In the data rows, zero lies at 7.5, halfway between 7 and 8.
Every row has a hidden score. In each pair, how much higher is the second row's than the first's? 15 means about the same, 30 much higher and 0 much lower. The score is a weighted sum of the row's numbers plus the product of two more (or one squared), each taken from its middle value.
tensor([10., 7., 7., 6., 9., 6., 3., 7., 7., 8.])
tensor([8., 10., 6., 6., 11., 6., 9., 8., 9., 8.]) >> 15
tensor([7., 7., 7., 8., 12., 7., 7., 5., 7., 4.])
tensor([8., 8., 6., 7., 7., 7., 8., 8., 8., 11.]) >> 5
tensor([10., 6., 15., 15., 5., 14., 10., 7., 0., 9.])
tensor([7., 10., 6., 7., 5., 7., 8., 8., 9., 7.]) >> 13
tensor([6., 4., 5., 7., 3., 7., 6., 6., 8., 10.])
tensor([5., 12., 7., 3., 11., 7., 6., 5., 4., 2.]) >> 25
tensor([7., 9., 6., 6., 6., 7., 5., 8., 8., 9.])
tensor([8., 6., 6., 8., 8., 6., 7., 10., 10., 12.]) >> 21
tensor([7., 7., 6., 7., 9., 7., 7., 8., 8., 9.])
tensor([7., 6., 6., 7., 8., 6., 6., 9., 9., 12.]) >> 22
tensor([8., 6., 6., 7., 9., 8., 4., 7., 10., 8.])
tensor([7., 6., 8., 9., 8., 10., 8., 6., 12., 6.]) >> 18
tensor([5., 8., 9., 10., 5., 10., 9., 8., 8., 12.])
tensor([6., 7., 8., 9., 13., 8., 9., 8., 6., 10.]) >> 14
tensor([9., 7., 6., 6., 4., 7., 7., 5., 8., 6.])
tensor([7., 6., 6., 7., 6., 6., 6., 7., 9., 6.]) >> 16
tensor([8., 5., 6., 8., 5., 6., 7., 7., 8., 10.])
tensor([4., 5., 9., 9., 9., 11., 8., 8., 10., 7.]) >> 22
tensor([11., 10., 15., 14., 2., 13., 9., 8., 0., 7.])
tensor([9., 2., 8., 8., 4., 12., 9., 9., 15., 3.]) >> 22
tensor([3., 12., 10., 7., 11., 9., 10., 8., 3., 11.])
tensor([7., 10., 7., 6., 9., 8., 4., 8., 8., 11.]) >> 6
tensor([6., 9., 8., 8., 7., 9., 9., 6., 7., 6.])
tensor([7., 11., 7., 4., 8., 6., 5., 7., 6., 7.]) >> 14
tensor([8., 10., 9., 8., 5., 7., 6., 8., 5., 8.])
tensor([8., 7., 6., 7., 6., 7., 6., 6., 9., 7.]) >> 16
tensor([9., 0., 3., 6., 0., 7., 7., 15., 14., 0.])
tensor([7., 6., 7., 9., 6., 7., 9., 6., 8., 7.]) >> 8
tensor([10., 7., 8., 9., 9., 9., 8., 6., 10., 7.])
tensor([8., 6., 7., 7., 13., 7., 6., 6., 8., 9.]) >> 8
tensor([9., 4., 5., 6., 2., 5., 7., 13., 11., 5.])
tensor([7., 5., 6., 8., 9., 7., 7., 8., 10., 10.]) >> 4
tensor([7., 10., 9., 9., 12., 8., 8., 9., 4., 10.])
tensor([7., 8., 9., 10., 5., 10., 11., 7., 9., 9.]) >> 14
tensor([8., 10., 5., 3., 7., 5., 7., 8., 9., 2.])
tensor([7., 6., 5., 7., 13., 6., 8., 8., 9., 5.]) >> 14
tensor([10., 7., 7., 8., 5., 7., 8., 6., 8., 7.])
tensor([8., 10., 6., 5., 10., 6., 4., 10., 8., 11.]) >> 20
tensor([13., 8., 8., 9., 6., 6., 7., 6., 5., 7.])
tensor([7., 8., 6., 6., 8., 7., 6., 6., 7., 6.]) >> 20
tensor([7., 9., 8., 7., 9., 8., 6., 6., 5., 6.])
tensor([6., 8., 4., 1., 6., 5., 9., 13., 7., 4.]) >> 29
tensor([8., 6., 6., 6., 6., 6., 5., 7., 7., 9.])
tensor([6., 8., 6., 5., 9., 6., 5., 8., 8., 8.]) >> 19
tensor([7., 7., 8., 10., 7., 10., 8., 7., 10., 10.])
tensor([5., 8., 13., 12., 9., 14., 12., 8., 4., 7.]) >> 17
tensor([4., 4., 15., 15., 7., 15., 15., 9., 5., 12.])
tensor([7., 10., 6., 6., 9., 7., 5., 8., 8., 10.]) >> 10
tensor([11., 8., 14., 11., 2., 11., 8., 7., 2., 9.])
tensor([7., 9., 7., 8., 7., 8., 9., 8., 9., 9.]) >> 17
tensor([6., 5., 9., 9., 7., 10., 7., 7., 7., 6.])
tensor([12., 9., 8., 7., 7., 5., 4., 5., 6., 3.]) >> 17
tensor([9., 9., 8., 8., 9., 7., 8., 8., 7., 7.])
tensor([7., 7., 6., 7., 4., 7., 8., 8., 11., 7.]) >> 17
tensor([6., 10., 7., 7., 6., 7., 10., 8., 8., 8.])
tensor([8., 9., 6., 6., 10., 7., 7., 7., 8., 7.]) >> 13
tensor([6., 9., 5., 5., 8., 6., 6., 7., 9., 4.])
tensor([7., 8., 7., 8., 10., 7., 7., 8., 8., 10.]) >> 11
tensor([8., 9., 6., 5., 3., 5., 9., 10., 8., 5.])
tensor([8., 4., 6., 8., 2., 5., 7., 5., 9., 4.]) >> 7
tensor([7., 8., 6., 6., 8., 7., 5., 9., 8., 11.])
tensor([8., 10., 7., 5., 7., 7., 6., 5., 5., 4.]) >> 19
tensor([8., 5., 6., 5., 9., 6., 2., 5., 7., 5.])
tensor([9., 10., 5., 5., 7., 6., 7., 8., 8., 9.]) >> 6
tensor([7., 8., 7., 8., 6., 7., 7., 8., 8., 9.])
tensor([7., 6., 8., 10., 6., 9., 9., 7., 10., 8.]) >> 15
tensor([6., 7., 9., 9., 7., 9., 8., 7., 5., 7.])
tensor([8., 1., 6., 8., 5., 7., 5., 12., 14., 9.]) >> 23
tensor([11., 2., 5., 9., 4., 7., 8., 9., 13., 5.])
tensor([6., 7., 8., 7., 7., 10., 6., 6., 8., 8.]) >> 17
tensor([7., 9., 6., 3., 9., 5., 5., 6., 7., 3.])
tensor([10., 8., 10., 9., 7., 6., 5., 6., 5., 4.]) >> 15
tensor([7., 10., 8., 6., 3., 9., 8., 6., 7., 6.])
tensor([8., 12., 11., 9., 10., 9., 6., 7., 3., 5.]) >> 22
tensor([11., 13., 15., 15., 0., 15., 15., 11., 0., 13.])
tensor([9., 9., 6., 5., 8., 7., 5., 7., 8., 7.]) >> 24
tensor([8., 7., 10., 11., 3., 8., 10., 8., 4., 10.])
tensor([9., 4., 6., 9., 5., 6., 10., 8., 13., 2.]) >> 17
tensor([8., 6., 7., 7., 8., 6., 4., 7., 7., 7.])
tensor([8., 8., 7., 6., 7., 5., 8., 9., 7., 8.]) >> 23
tensor([7., 6., 6., 8., 5., 7., 9., 7., 9., 10.])
tensor([7., 8., 7., 6., 9., 6., 5., 8., 7., 8.]) >> 19
tensor([9., 0., 6., 10., 8., 8., 7., 10., 15., 6.])
tensor([10., 6., 15., 15., 4., 15., 14., 7., 1., 10.]) >> 7
tensor([7., 6., 6., 7., 10., 6., 6., 5., 7., 5.])
tensor([6., 8., 8., 9., 7., 9., 9., 6., 8., 10.]) >> 10
tensor([5., 9., 8., 6., 4., 8., 8., 7., 7., 5.])
tensor([8., 6., 6., 7., 11., 6., 6., 7., 8., 8.]) >> 12
tensor([11., 11., 13., 11., 5., 9., 8., 8., 1., 10.])
tensor([15., 10., 15., 15., 6., 9., 5., 8., 0., 10.]) >> 17
tensor([8., 11., 7., 6., 10., 7., 6., 9., 8., 12.])
tensor([6., 10., 7., 6., 5., 7., 8., 7., 7., 7.]) >> 14
tensor([12., 7., 12., 12., 9., 8., 9., 8., 2., 11.])
tensor([7., 7., 8., 7., 8., 8., 5., 8., 6., 9.]) >> 18
tensor([8., 5., 7., 8., 5., 8., 7., 7., 10., 9.])
tensor([11., 8., 10., 9., 4., 7., 7., 5., 3., 7.]) >> 12
tensor([7., 4., 6., 9., 9., 6., 6., 5., 9., 5.])
tensor([8., 6., 7., 7., 6., 6., 6., 6., 8., 5.]) >> 11
tensor([7., 7., 7., 8., 6., 8., 10., 7., 10., 8.])
tensor([8., 9., 7., 8., 8., 7., 8., 8., 7., 8.]) >> 15
tensor([7., 9., 10., 11., 7., 10., 11., 7., 6., 10.])
tensor([8., 9., 6., 6., 9., 6., 6., 6., 8., 5.]) >> 20
tensor([9., 9., 6., 6., 7., 6., 8., 7., 8., 5.])
tensor([8., 7., 11., 11., 9., 9., 8., 7., 3., 9.]) >> 14
tensor([8., 8., 7., 7., 7., 6., 7., 8., 7., 9.])
tensor([8., 7., 6., 6., 11., 6., 4., 8., 8., 10.]) >> 14
tensor([8., 12., 6., 2., 6., 5., 7., 8., 6., 2.])
tensor([5., 8., 8., 7., 9., 8., 8., 10., 7., 12.]) >> 25
tensor([9., 9., 8., 8., 12., 7., 6., 8., 6., 10.])
tensor([7., 10., 7., 8., 11., 7., 7., 7., 8., 6.]) >> 20
tensor([6., 6., 15., 12., 6., 15., 10., 7., 3., 8.])
tensor([6., 14., 7., 2., 8., 6., 7., 7., 4., 3.]) >> 14
tensor([6., 9., 8., 9., 11., 7., 11., 7., 7., 7.])
tensor([13., 9., 15., 15., 1., 15., 15., 7., 0., 9.]) >> 13
tensor([7., 7., 7., 8., 7., 7., 9., 7., 10., 4.])
tensor([5., 10., 6., 6., 14., 8., 6., 8., 7., 9.]) >> 14
tensor([8., 7., 7., 9., 13., 8., 10., 6., 10., 8.])
tensor([7., 7., 7., 7., 10., 8., 7., 8., 10., 9.]) >> 16
tensor([7., 13., 8., 4., 13., 7., 9., 8., 4., 9.])
tensor([7., 5., 6., 7., 11., 6., 6., 8., 11., 7.]) >> 16
tensor([7., 7., 8., 8., 6., 7., 7., 8., 6., 9.])
tensor([8., 3., 6., 8., 9., 6., 7., 7., 9., 8.]) >> 12
tensor([8., 8., 8., 7., 7., 7., 6., 7., 5., 8.])
tensor([8., 3., 8., 10., 2., 7., 10., 7., 8., 8.]) >> 17
tensor([6., 8., 8., 7., 9., 9., 6., 9., 6., 9.])
tensor([7., 6., 6., 7., 10., 7., 5., 8., 8., 11.]) >> 13
